In the data rows, zero lies at 4.5, halfway between 4 and 5.
Some points, one per row:
[7,4,5,2,4,2,5,5,2,3,4]
[3,3,4,3,5,9,6,5,4,2,3]
[3,3,5,7,5,4,6,5,5,5,5]
[6,9,9,2,0,3,8,0,0,0,3]
[3,3,5,7,6,2,2,3,6,9,5]
[3,2,5,9,5,5,2,4,5,7,6]
[8,8,5,2,4,5,5,5,2,4,5]
[4,3,4,4,5,6,5,5,6,6,3]
[6,7,5,3,4,3,5,2,5,2,4]
[3,3,5,9,8,2,4,3,4,4,7]
[3,3,4,3,4,9,6,6,5,4,3]
[2,2,3,4,5,7,7,4,5,9,5]
[5,8,2,2,5,3,1,5,5,1,4]
[3,3,4,3,5,5,5,5,5,4,4]
[3,4,2,5,5,5,4,5,5,4,4]
[7,9,5,3,3,1,4,5,2,1,3]
[5,5,2,1,2,5,7,4,4,0,2]
[3,3,4,6,6,6,5,4,6,9,5]
[0,4,5,6,5,3,4,7,6,5,5]
[3,3,5,8,5,3,4,4,6,9,5]
[7,8,5,4,5,2,4,3,3,2,4]
[8,9,5,4,4,2,5,5,3,1,3]
[6,4,5,4,5,1,5,3,6,5,6]
[8,8,5,4,4,5,3,5,3,4,6]
Here are 24 more points, each followed by its number:
[4,5,6,4,5,3,4,4,3,3,4] 0
[7,9,4,4,5,1,2,3,3,5,5] 1
[3,3,4,4,5,6,5,5,6,9,6] 2
[3,2,5,4,3,9,5,6,4,4,3] 3
[2,2,4,8,7,5,5,4,7,9,6] 4
[4,4,3,7,5,4,5,5,6,9,5] 5
[6,4,7,4,3,0,6,4,4,2,4] 6
[8,9,6,1,4,0,3,5,5,4,2] 7
[2,4,5,9,7,5,2,5,6,3,2] 8
[8,8,4,3,4,2,5,3,2,1,3] 9
[3,3,5,9,8,2,5,5,7,7,4] 10
[7,4,5,3,4,2,4,3,3,2,4] 11
[7,7,5,3,4,3,3,4,3,2,4] 12
[5,1,4,6,7,6,4,8,6,6,4] 13
[6,7,4,3,4,5,5,3,4,1,3] 14
[9,9,4,3,4,2,5,3,3,1,3] 15
[5,5,6,4,4,2,5,4,4,4,6] 16
[3,4,5,7,7,4,4,4,5,4,6] 17
[3,4,5,8,5,2,5,4,3,5,7] 18
[4,5,6,5,5,2,4,3,3,4,6] 19
[0,3,5,2,3,8,4,7,4,1,4] 20
[3,4,4,3,3,5,7,4,5,3,6] 21
[3,2,4,4,4,6,7,6,6,9,6] 22
[8,9,4,3,4,2,4,3,3,1,3] 23
Which three of these numbered points are nearest to each point below, ignoring the direction in which the first points spread most? Their numbers follow each, nearest first.
[3,3,6,0,3,7,5,7,9,5,5] > 22 2 21
[3,4,5,3,4,9,5,5,3,4,3] > 3 14 20
[3,4,2,5,4,5,3,5,7,2,5] > 14 12 21
[9,7,2,5,5,2,5,1,4,6,5] > 15 5 23
[4,2,3,4,7,4,6,4,5,5,4] > 9 14 11
[3,3,5,9,8,2,5,5,6,8,4] > 10 15 9
[5,5,5,4,4,2,5,4,4,3,6] > 16 19 0
[5,8,5,4,4,3,5,5,3,1,3] > 0 17 4
[5,5,3,3,5,5,3,4,5,2,3] > 14 12 23
[8,9,4,3,4,2,4,3,3,2,3] > 23 15 9
[5,0,8,5,0,9,0,5,0,5,0] > 3 20 0
[3,3,2,0,3,9,5,7,2,1,5] > 20 3 21
[7,1,6,4,2,1,6,8,8,2,2] > 6 13 11
[8,4,5,3,4,2,5,3,2,1,3] > 11 9 0
[3,3,6,9,7,5,4,3,5,7,7] > 17 19 4
[3,3,4,3,4,9,6,5,3,4,4] > 3 21 14
[5,7,5,2,1,5,8,5,5,1,4] > 21 22 2
[2,4,3,7,5,6,7,5,5,2,3] > 14 21 17
[7,8,4,0,4,2,3,4,3,2,4] > 12 23 9
[3,3,5,3,5,9,6,5,4,3,3] > 3 14 20
[5,5,4,4,5,2,4,5,7,9,5] > 7 5 2
[3,3,4,5,6,6,5,5,6,9,6] > 2 4 22
[3,3,4,3,4,9,7,4,3,2,3] > 3 21 14
[3,4,4,7,5,3,5,5,6,9,5] > 5 4 15
[9,8,4,4,5,1,4,5,3,2,4] > 15 23 9
[4,3,5,3,4,8,6,5,4,3,3] > 3 14 21
